128 stands for zero in the data rows.
Every row has a hidden score. How much higher is the second row's score than the first row's in each pair? 15 means about the same, 30 much higher and 0 much lower. The score is a weighted sum of the row's numbers plus the product of two more (or one squared), each taken from its middle value.
[108 126 112 133 105 147 103 127 149 145  98 138 149 130 143 154 122 128
 103 148 109]
[102 118 118 137 114 118 131 124 111 134 100 127 130 129 152 160  99 157
 117 165  98] 15
[117 118 137 145 136 135 120 134 144 136 131 132 137 132 115 126 121 134
 133 124 142]
[157 131 146 135 164 133  90 138 137 139 114 148 106 144 134 147 120 123
 101 115 110] 19
[125 130 126 141 143 107 123 134 130 133 106 158 130 127 137 148 130 127
 112 134 108]
[122 159 114 122 145 105 117 134 127 125 108 160 115 134 150 157 112 126
 123 128  97] 16
[171 148 107  75 112 120 133 126 113 102 137 119 104 111 155 112 167 107
 141 137 130]
[141 147 117 116 126 116 159 119 112 127 140 131 117 111 137 126 150 125
 142 134 126] 13
[107 107 153 158 159 119 118 129 140 137 161 128 132 151  95 117 108 129
 138 117 161]
[162 143 205  56 134 127 157 121 126  99 106  75 182 105 101  98 176 136
 168 148 139] 21
[142 116 111  95 110 156 151 120 111 130 141  98 130 100 134 106 140 158
 160 154 136]
[204 150 142 114 171 140 141 141  79 106 124 114  81 103 116  99 132 137
 140  97 116] 14
[123 131 130 138 126 112 123 133 156 142  99 140 156 127 134 145 136 142
 122 143 118]
[163 175 124  51 115 122 126 133 120  76 142 126  83 127 168 112 185 108
 141 114 122] 12
[129 141 133 116 118 130 109 131 132 147 104 136 127 146 149 158 124 134
 111 134 101]
[153 102 139 153 101 130 138 137 126 161 110 107 147 126 123 148 127 148
 144 145 114] 13
[130 150 143 139 112  92 120 134 153 162 118 151 139 131 111 164 115 113
 122 116 121]
[127 152 145 130 139 104 100 134 153 134 124 148 115 153 120 122 112 113
 111 105 121] 20
[130 132 144 122 126 120 114 138 133 143  87 128 143 139 137 140 121 143
 128 131  97]
[128 122 102 129 119 160 149 120 110 127 126 121 131 108 150 120 124 134
 137 149 114] 15
[133 110 129 150 157 114 144 124 125 117 152 136 119 132 114 101 120 115
 131 119 147]
[109 135 146 109 149 119 116 126 115 109 167 162  93 151 118 113 151  91
 103 103 144] 19
[151 101 127 137 121 169 140 126 110 143 108  85 138 117 120 140 111 178
 121 147 101]
[125 143 147 127 130  99 110 142 147 144 100 146 139 137 143 156 111 125
 121 131 104] 9
[162 106 157 150 145 141 111 143 134 135 151 134 125 142  90 110 108 133
 129 110 148]
[135 106 108 142 105 179 129 113 137 163 114 124 160 111 126 141 143 158
 127 158 118] 18
[112  88 158 144  96  84 142 136 115 129 111 102 149 150 151 156 125 158
 132 171 118]
[130 180 108  83 139 130 135 112 121 127 119 151 117  93 140 127 132 110
 142 116 117] 10
[106 164 128 126 171 116  98 128 128 101 170 154  92 145 126  99 100 111
 110 105 146]
[126 131 137 146 159 137 108 128 133 125 177 138 122 155  91  99 116 105
 133 103 159] 23
[109 131 132 134 146 108 139 136 125 129  89 129 123 136 160 151 115 161
 123 144  94]
[137 139 113 139 119 150 122 126 148 151 128 128 147 119 109 117 130 117
 152 121 127] 12
[ 87 118 146 146 150 100 135 144 149 106 120 131 141 145 131 142  97 147
 132 140 128]
[110 132 148 130 112  91 135 141 123 138  98 121 136 143 141 162 127 142
 118 141  95] 13
[106 136 126 126 121 119 113 135 123 139  94 141 123 132 149 167 105 145
 121 147  89]
[116  85 156 154 127 118 162 134 131 138 109  99 169 143 105 139 120 154
 157 149 139] 14
[133 122 120 147 143 140 129 125 132 138 124 125 145 124 133 132 135 135
 125 147 116]
[114 111 136 141 105 127 134 137 130 150 113 126 153 133 138 154 104 131
 131 144 116] 12
[128 136 143 135 154  96 116 139 140 145  84 149 139 141 143 156 111 141
 113 138 103]
[118 179 130 102 147 115 113 123 120 106 151 159  81 149 138 112 126 106
  96 110 130] 16
[129 136 134 136 125 105 113 142 142 154 124 153 134 137 136 138 127 101
 114 123 126]
[135 122 147 141 126  87 109 139 152 145 106 124 129 141 113 129 133 125
 123 115 126] 13
[132 122 118 136 131 138 112 127 116 135 120 124 131 127 147 145 100 160
 118 147 103]
[122 125 128 133 140 118 108 121 147 131 156 140 132 148  92 117 110 101
 119 103 165] 13
[116 139 148 133 129 107 121 141 144 137 115 132 131 145 119 151 120 114
 125 109 111]
[142 117 113 137 140 162 106 122 158 164 120 130 149 105 127 121 145 125
 132 120 139] 16
[131 116 133 154 106 114 136 136 136 144  92 123 162 129 128 139 127 141
 139 147 117]
[121 140 129 132 141 143 106 139 145 139 106 149 134 125 147 169 126 136
 121 148 101] 17
[123 161 146 112 147  93 103 130 116 101 169 167  62 150 139 115 150  84
  94 101 131]
[144 148 125 126 142 109 139 122 115 137 125 127 107 127 128 124 155  99
 113 106 120] 9
[100 121 151 142 155 112 132 135 146 120 121 134 143 136 110 122  98 147
 130 117 134]
[126 138 158 132 200  94 101 142 128  92 190 154  80 142  97 102 116  89
  94  83 161] 10
[105 154 160 135 174 112 107 135 152 115 149 178 107 148 109 135 113  89
 106 103 158]
[118 120 129 151 168 136 120 131 117 119 142 136 131 139 123 129 120 127
 127 131 130] 22
[ 85 135 154 147 172 106 103 137 136 109 151 162 115 161 112 129  95 118
 105 107 141]
[ 68 139 140 132 122  84 125 126 156 129 126 150 138 141 130 138 124 114
 127 135 138] 14
[174 121  99 136 140 150 129 110  78 164  89  94 113 108 136 101 110 187
 108 140  91]
[101 119 143 148 129 110 124 139 148 145 107 138 138 141 130 152 119 129
 141 131 125] 13
[125 193 126  60 141  90 128 123 100 111 130 160  60 120 168 142 155  95
 120 122 116]
[116 143 108 109 136 121 125 112 144 113 136 137 129 105 166 131 164 128
 121 134 131] 21
[107 123 137 141 126 114 121 136 125 121 108 134 146 136 128 138 111 139
 147 146 114]
[111  69 145 160 131 160 128 123 122 124 188 106 128 141  69  81 138 117
 133 111 192] 14
[114  83 158 157 122 108 136 130 134 127 119 103 158 131 108 130 102 147
 141 135 146]
[155 140 129 121  99 124 101 137 139 171 106 143 120 136 132 153 122 125
 117 121 115] 14
[132 112  94 108  91 153 158 109  88 144 123 120 133 114 131 155 148 135
 128 144 129]
[114 141 119 139 153 134 124 138 136 113 129 142 116 130 135 136 110 140
 128 116 108] 12
[117  98 153 149 114 123 143 133 154 129 111 126 168 134 105 127 115 148
 158 148 145]
[106  94 165 162 159 125 134 128 142 122 161 121 135 142  73 105 119 116
 135 118 180] 18
[127 144  98 155 145 146 114 118 156 155 104 145 146 113 142 144 138 116
 113 125 118]
[107 106 111 156 127 164 142 128 124 133 110 108 148 116 137 139 106 173
 122 162 113] 20
[168 100 106 145  96 148 173 108 125 158 129 127 168  95 107 111 159 118
 143 145 162]
[107 127 141 138 124 114 121 136 153 123 122 138 135 146 117 141 108 125
 127 129 129] 15
[169 139 131  92 101 144 142 122 117 131 153 113 112 119 102  99 172 109
 168 110 162]
[117 140 131 140 151 113  94 125 136 119 156 141 110 162 101 101 133  78
  93  88 140] 27
[113 135 154 125 138  83 121 145 131 125 131 138 112 142 137 156 141 124
 117 136 121]
[117 126 141 153 167 133  98 137 137 125 152 143 122 133  89 105  82 146
 111  86 150] 13
[185 132 125 106  92 133 126 131 131 183  83 120 124 126 133 154 154 143
 124 135 122]
[127 162  95 113 144 131  94 126 155 120 122 154 106 112 150 118 164 118
 107 121 117] 19
[113 148 139 127 126  72 131 141 136  99  93 154 130 147 147 152 108 119
 105 136 101]
[120 159 121 136 138 108 132 132 128 126 118 159 120 133 145 157 113 139
 105 135  97] 13
[ 93 121 130 159 163 154 147 123 122  85 145 130 151 127  93 107  78 119
 140 106 167]
[134  93 122 164 119 160 148 119 145 143 133 103 181 111 105 115 132 137
 152 133 146] 11
[129 155 105 114 122 112 145 129  93 117 121 140  90 127 172 148 123 136
 121 153 104]
[108 126 122 129  98 102 120 141 132 130 120 133 118 140 158 168 128 129
 127 148 108] 15
[112 122 122 139 128 122 140 134 125 140  99 132 137 133 129 145 116 145
 114 147 102]
[156 147 136  84 120 139 142 129  98 126 125 101 102 110 150 127 158 132
 129 134 122] 12
[125 162 139  87 126 117 128 117 122  92 176 145  90 128 108  99 155  84
 134  99 166]
[140 162 111 111 129 160 135 133 140 127 135 136 143 131 111 120 149 106
 134 107 136] 13
[108 133 158 129 162 119 108 143 133  92 147 158 117 155 112 123 103 102
  83 105 125]
[101 108 133 151 134 115 156 131 128 115 118 108 166 132 122 131 117 146
 144 143 125] 12
[140 147 122 139 148 104 122 129 148 148 126 143 118 135 113 103 125 123
 113 117 129]
[143 126  98 111 128 137 157 121  86 116 132  99 120 106 149 130 121 148
 137 149 115] 15
[125 102 107 151  95 160 124 122 105 149 123  98 135 129 138 151 110 169
 121 159  99]
[115 141 121 143 141 131 130 130 119 109 130 133 131 134 136 135 107 126
 123 139 124] 12
[ 89 138 165 136 152  81 118 139 129 107 127 160 125 143 121 143  90 136
 116 116 128]
[ 96 125 129 131 148 106 135 137 153 131 117 131 138 145 142 165 111 156
 129 148  86] 16
[143 132 126  80 108 137 176 118 111 104 146 109 115 108 137 105 182 109
 156 138 160]
[ 97 133 167 132 144 100 123 132 150 121 130 145 131 152 141 142 115 117
 129 123 121] 12
[124 147 151 142 164 109  97 139 142 124 133 138 124 153 107 127 113 113
 112  93 141]
[104 148 164 132 192 111  88 145 123  95 158 159  82 159 111 122  85 125
  90 100 137] 16
[145  90 167 153 105 123 141 138 139 149 133  91 161 143 100 145 140 150
 156 134 128]
[128 119  95 144 119 150 149 116 121 150 117 132 146 107 125 142 118 135
 135 150 119] 17
[133  98 135 138 137 128 155 122 106 103 155  97 128 116 124  98 152 118
 140 138 153]
[134 137 106 149 129 129 159 122 119 120 130 122 142 115 148 124 117 135
 137 139 118] 11
[102 136 118 139 117 111 136 134 132 141 107 152 135 132 137 150 109 128
 120 134 122]
[157 140 119 116 110 174 108 120 105 172 114  95 114 135 136 133 112 165
 117 128  98] 19
[118 119 119 155 151 156 107 129 145 132 111 142 143 124 142 148 113 125
 121 137 110]
[130 123 117 127 111 139 126 129 117 144  97 136 137 123 131 143 109 150
 127 143  99] 11
[108 148 118 122 134 125 129 132 115 133 112 145 116 127 159 155 121 130
 131 144 106]
[125 159 103 152 149 179 154 132 163 139 126 117 143 116 114 113 130 128
 165 103 118] 9
[130 111 119 140 118 145 147 121 144 147 127 114 151 107 119 123 120 132
 146 134 145]
[142 139 118 131 122 130 123 130 109 142 118 122 126 131 142 154 124 130
 109 140 101] 17
[152 150 133  84 111 115 150 123 107 127 133 121  93 104 132 123 166 114
 147 122 132]
[129  96 127 149 107 149 130 129 118 145 113 100 142 126 124 150  98 168
 135 153 116] 17
[126 126 149 143 124 113 138 145 166 129 123 120 134 152 122 146 140 129
 136 122 133]
[121 147 134 124 142 106 114 143 139 136 111 147 121 141 141 150 100 123
 123 110 101] 13
[ 99  92 157 162 158 123 139 119 136 123 145 108 130 140  85 100 120 146
 141 114 165]
[125 127 106 111 127 157 133 117  98 139 120 100 111 108 159 149 116 146
 114 167 106] 12
[125 111 140 140 156 141 137 126 134 132 157 116 134 138 113 119 133 125
 131 117 156]
[142 128 103 135  91 151 156 120 105 130 115 131 133 136 152 138 140 138
  98 170 106] 16
[148 134 143 117 124 118 103 122 131 123 189 142 115 137  88  66 134  84
 124  92 190]
[126 128 114 123 104 153 127 127 121 151 108 123 134 109 139 156 115 154
 115 154 106] 15
[ 86 119 121 144 130 104 147 134 105 103 104 113 135 130 137 146  75 156
 138 145 103]
[106  80 122 149 102 145 138 121 133 171 124  83 166 127 108 140 114 179
 178 152 129] 15
[134 118 106 130 124 180  98 128 122 153 107 126 132 115 145 154 102 166
 116 137  99]
[140 165 117  94 146 127 149 123 108 124 115 135 101 109 145 128 135 127
 114 144  97] 16
[122 110 142 141  95 118 140 137 136 149 114 105 160 138 125 141 133 145
 147 151 115]
[108 123 120 159 128 134 151 123 144 148 128 120 157 116 111 127 103 134
 156 139 143] 13
[131 104 124 165 120 115 124 130 130 135 124 125 150 128 120 114 115 137
 125 122 140]
[111 131 179 117 139 109 104 122 133 116 177 134  99 151  98  89 137  92
 102  99 176] 18
[118 153  80 119 153 162 136 120  96 102 114 135 103 106 183 143  92 159
 110 152  84]
[152 143 130  93 140 150 177 112  98  86 153 106 115 111 135  93 139 109
 167 126 159] 11
[120  98  91 170 100 184 127 112 156 159 126 125 176 106 129 139 148 142
 138 165 148]
[117 146 102 126 142 121 129 121 122 137 116 144 107 118 139 127 120 127
 121 125 112] 15
[131 158 134 120 164 109 120 118 129 109 189 138  85 135 119  95 123  84
 111  90 154]
[112 114 118 155 141 156 115 124 137 112 199 110 120 143  79  84 106 126
 125  85 178] 15
[109 203 130  94 190  77 109 141 116  93 119 178  58 144 173 147 129  99
  97 105 101]
[138 149 137 139 156 123 125 143 138 125 115 149 112 141 133 144 117 123
 129 111 104] 11
[101 140 150 122 122  84 128 134 126 119 126 149 119 151 151 154 137 123
 117 152 112]
[124  76 127 164  85 200 157 120 142 162 107 137 175 104 122 123 114 189
 154 153 141] 29
[133 148  87 131 138 166 128 119 135 143 127 135 125 106 117 113 111 118
 142 110 125]
[ 89 100 126 169 150 137 116 121 137 125 122 133 161 113 135 137 118 144
 135 156 126] 21
[135 109 143 148 112 134 154 123 133 127 104 119 161 122 126 122 139 130
 150 133 117]
[119 150 120 129 145 112 122 134 142 122 135 155 101 134 134 126 102 116
 116 112 119] 13
[149 125 132 110  88 104 123 125 103 150 118 119  98 137 158 154 157 137
  77 163  92]
[126 166 130 115 156 125 108 124 131 109 148 167 105 144 115 119 124 101
 101  97 142] 11
[135 112 114 104 124 145 100 126 141  91 133 111 116 125 121  98 164 104
 139  89 143]
[ 85 118  86 132 163 149 168 112  63  95 120  90 106 116 181 149  81 186
 122 173  82] 20
[125 104 134 151 126 137 147 119 163 136 139 128 157 117 101 112 148 133
 134 134 160]
[117 111 145 156 132 105 135 126 151 129 124 151 162 130  97 119 125 117
 138 126 154] 3
[144 158 118  45 144 152  68 133 157  36 197 170  71 158  74  38 179  39
 161   0 195]
[ 97 149 190 123 178  80  82 150 135 102 151 161  90 168 121 133 104 107
  75  91 129] 16
[122 115 104 151 104 140 143 123 124 146  98 137 146 120 140 158 102 160
 126 152 117]
[158  72 111 140 103 176 152 109  99 161 133  75 142 101 120 122 122 166
 145 168 146] 15
[101 115 157 141 147 107 120 131 126 106 149 138 124 150 128 122  95 117
 122 120 136]
[138 100 115 145 112 163 113 130 141 164 118 116 151 114 114 134 115 163
 134 135 115] 12
[112 123 116 147 139 121 136 136 125 107 117 116 148 138 136 129  95 153
 120 140 112]
[160 138 124 124 136 127 152 126 139 129 124 138 140  96 120 120 144  95
 132 124 148] 16
[111 117 123 144 131 123 135 131 140 123 127 122 167 126 128 122 115 146
 145 145 137]
[116 121 132 147 104 101 125 133 117 142  95 138 142 150 151 163 132 140
 119 164  99] 27
[141 110 111 164 121 167 124 124 158 158 122 131 168 113 119 129 136 131
 136 143 145]
[115 140 135 133 126 116 128 142 136 134  92 145 124 132 140 155 113 147
 115 144  99] 17
[128 116 160 147 158  79 122 146 131 122 121 122 123 142 121 113  97 150
 132 101 132]
[135 134 111 145 141 132 113 136 132 114 146 139 113 145 112 101 121 105
 118 110 154] 23
[134 127 128 140 154 139 139 124 147 144 124 124 149 106 101 114 111 141
 146 116 159]
[167 107 131  89  75 143 171 114 114 133 133  80 138  99 115 109 175 126
 166 127 161] 18
[145  97 109 139 112 186 126 117 123 149 114 104 142 115 132 130 115 171
 126 160 113]
[126 138 119 148 108 164 130 138 148 141 118 103 133 136 104 138 139 151
 132 123 103] 13
[107  91 127 160 127 143 150 126 143 139 102 109 177 122 126 142 104 173
 158 146 127]
[145 168 130 110 144 119 146 124 131 137 126 148 114 117 146 144 153 108
 128 125 123] 10
[110 114 159 133 177 108 121 129 129 115 165 123 112 139  95 101 102 117
 123 109 168]
[101 136 154 129 170 101 109 139 146 118 131 151 125 156 119 129 113 113
 107 114 138] 16
[131 131 115 121 113 126 107 133 108 146 125 134 107 130 164 165 118 146
 110 137  89]
[139 130 144 142 136 127 123 127 139 115 147 115 131 147 101  95 138 119
 129 108 152] 11
[106  60 159 182 144 121 144 125 148 122 154 100 165 146  69 104 104 143
 147 124 184]
[119 144 102 136 126 153 111 123 151 144 134 160 141 113 126 131 136 113
 130 134 134] 11
[130 112 133 151 129 144 140 120 149 140 143 117 148 128  96 100 144 120
 141 126 161]
[143 127 165 116 150 123 112 138 138 147 148 145 111 134  91 118 144 106
 125  92 154] 13
[137 133 126 153 110 140 112 136 139 137 134 144 143 138 127 134 137 115
 114 136 132]
[103 120 141 144 154 112 117 135 135 111 133 131 123 153 123 116 100 135
 132 119 137] 13
[144  79 162 149 105 124 134 137 114 137 114  92 165 138 118 131 117 159
 143 145 131]
[101 109 134 143 121 111 139 136 146 130 113 122 151 133 132 160 108 136
 135 132 117] 18
[112 128 111 146 129 138 145 127 124 131 110 121 138 109 131 134 109 149
 132 129 110]
[126 153 127 114 116 110 130 134 128 125 116 153 118 130 168 157 147 114
 107 153  95] 13
[147 128 143 134  99 114 113 138 124 143 111 112 124 136 163 154 130 152
 119 156 111]
[121  82 113 160 100 155 136 125 139 152 107 105 175 124 129 149 105 181
 129 167 116] 15
[113  74 173 168 164 131 117 127 135 111 186 116 136 157  77  98 106 119
 113 113 178]
[165 118 122 103 126 147 149 122  90 122 128 112 104 116 149 128 136 147
 128 143 134] 12
[158 112  98 142 101 184 121 121 117 149 122 101 142 113 130 132 147 149
 135 149 119]
[142 115 135 150 121 138 132 139 136 154 147 129 154 132 101 121 123 142
 140 122 148] 6
[144 134 112 123 148 152  98 136 130 120 108 150 100 130 162 138 151 121
  97 137 103]
[130 129 124 140 115 129 135 126 124 132 126 114 139 129 147 148 144 138
 129 155 107] 11
[157 135 103 162 159 172 124 125 145 147 116 161 148 116 163 133 132 134
 124 139 108]
[139 124 144 143 144 144 110 128 149 163 124 126 142 126 109 137 127 127
 136 117 138] 13
[158 122 136  98 137 143 183 111  83  97 162  84 107 110 126  83 163 124
 156 127 166]
[136 141 132 140 122 128 137 138 150 139 107 143 140 129 155 144 108 145
 124 154 114] 11
[122 136 130 135 126 104 110 133 153 144 101 150 150 135 144 157 144 118
 111 138 112]
[127 120 129 155 149 133 117 136 154 162 101 149 149 128 141 151  99 134
 147 125 126] 14
[119 107 115 126  75 138 132 114 141 156 105 130 154 119 133 149 140 126
 123 170 118]
[ 81 129 179 139 184  92  95 133 150 100 163 139 108 155 107 110 101 113
  99  98 157] 18
[ 99 130 152 138 128  82 119 135 140 142 118 143 127 144 136 147 118 138
 123 129 127]
[109 117 135 155 108 127 141 125 127 136 108 120 156 132 125 151  97 153
 129 148 120] 15
[116 137 124 119 133 145 128 124 131 125 157 147 123 135 117 124 131  98
 133 115 149]
[ 89 136 159 131 165  93 113 136 146 107 156 151 113 164 110 121 117 102
  94 109 139] 19
[114 126 147 139 127 116 137 132 151 133 111 124 155 122 119 147 125 140
 138 134 113]
[118 103 155 131 117 116 124 143 129 128  94 113 147 141 125 183 101 153
 144 138 119] 12
[118 103 117 147  91 142 126 124 134 165 114 115 158 120 130 145 101 142
 129 155 117]
[103 111 176 139 144  90 121 136 139 120 144 133 132 158 120 126 122 117
 124 131 145] 18
[108 106 137 148  98 100 140 133 129 141 108 124 150 127 132 147 117 142
 134 140 109]
[129 100  97 157 113 143 116 134 107 146 124 104 113 105 143 153 105 172
 127 155  99] 19
[120 122 114 134 107 141 132 129 135 145 117 124 140 113 114 137 127 132
 140 135 132]
[109 115 159 123 111 100  95 137 115 133  94 152 142 155 169 166  80 148
 113 155 103] 21
[117 114 133 160 141 148 135 115 124 128 151 104 160 111  94  94 122 116
 149 111 179]
[141 205 125  48 143 102 143 125 102  86 151 162  69 131 167 117 158  92
 126  99 130] 13
[153 136 140 107 123 142 120 123 127 121 172 134 119 131  98  83 154  87
 136  91 177]
[160 172 118  75 137  92 149 126  86 102 135 152  69 105 157 111 152 100
 116 109 120] 15
[136 149 167  79 143 109 111 131 121  81 202 136  75 145 110  86 148  89
 124  94 177]
[175 114 124  82 100 143 118 124 146  99 139 105 127 110 117  93 174 104
 166  99 167] 13
[185 126 128  80 109 168 138 116 116 108 135  83 130 108 137  95 181 126
 170 130 140]
[116 128 113 143 147 138 111 136 147 130 125 146 141 128 139 150 117 126
 123 120 116] 17
[113 120 125 146 121 110 144 129 123 136 116 122 142 136 131 139 116 134
 126 137 117]
[194 145 125  50  94 177 119 136 143  92 157 114 111 129 113  87 193  92
 178  90 160] 10
[103 136 150 136 142 114 106 128 155 139 139 149 138 137 109 121 127 109
 123 121 151]
[151 139 127 125 149 114 135 126 119 143 104 127 122 116 134 126 126 131
 135 128 113] 14
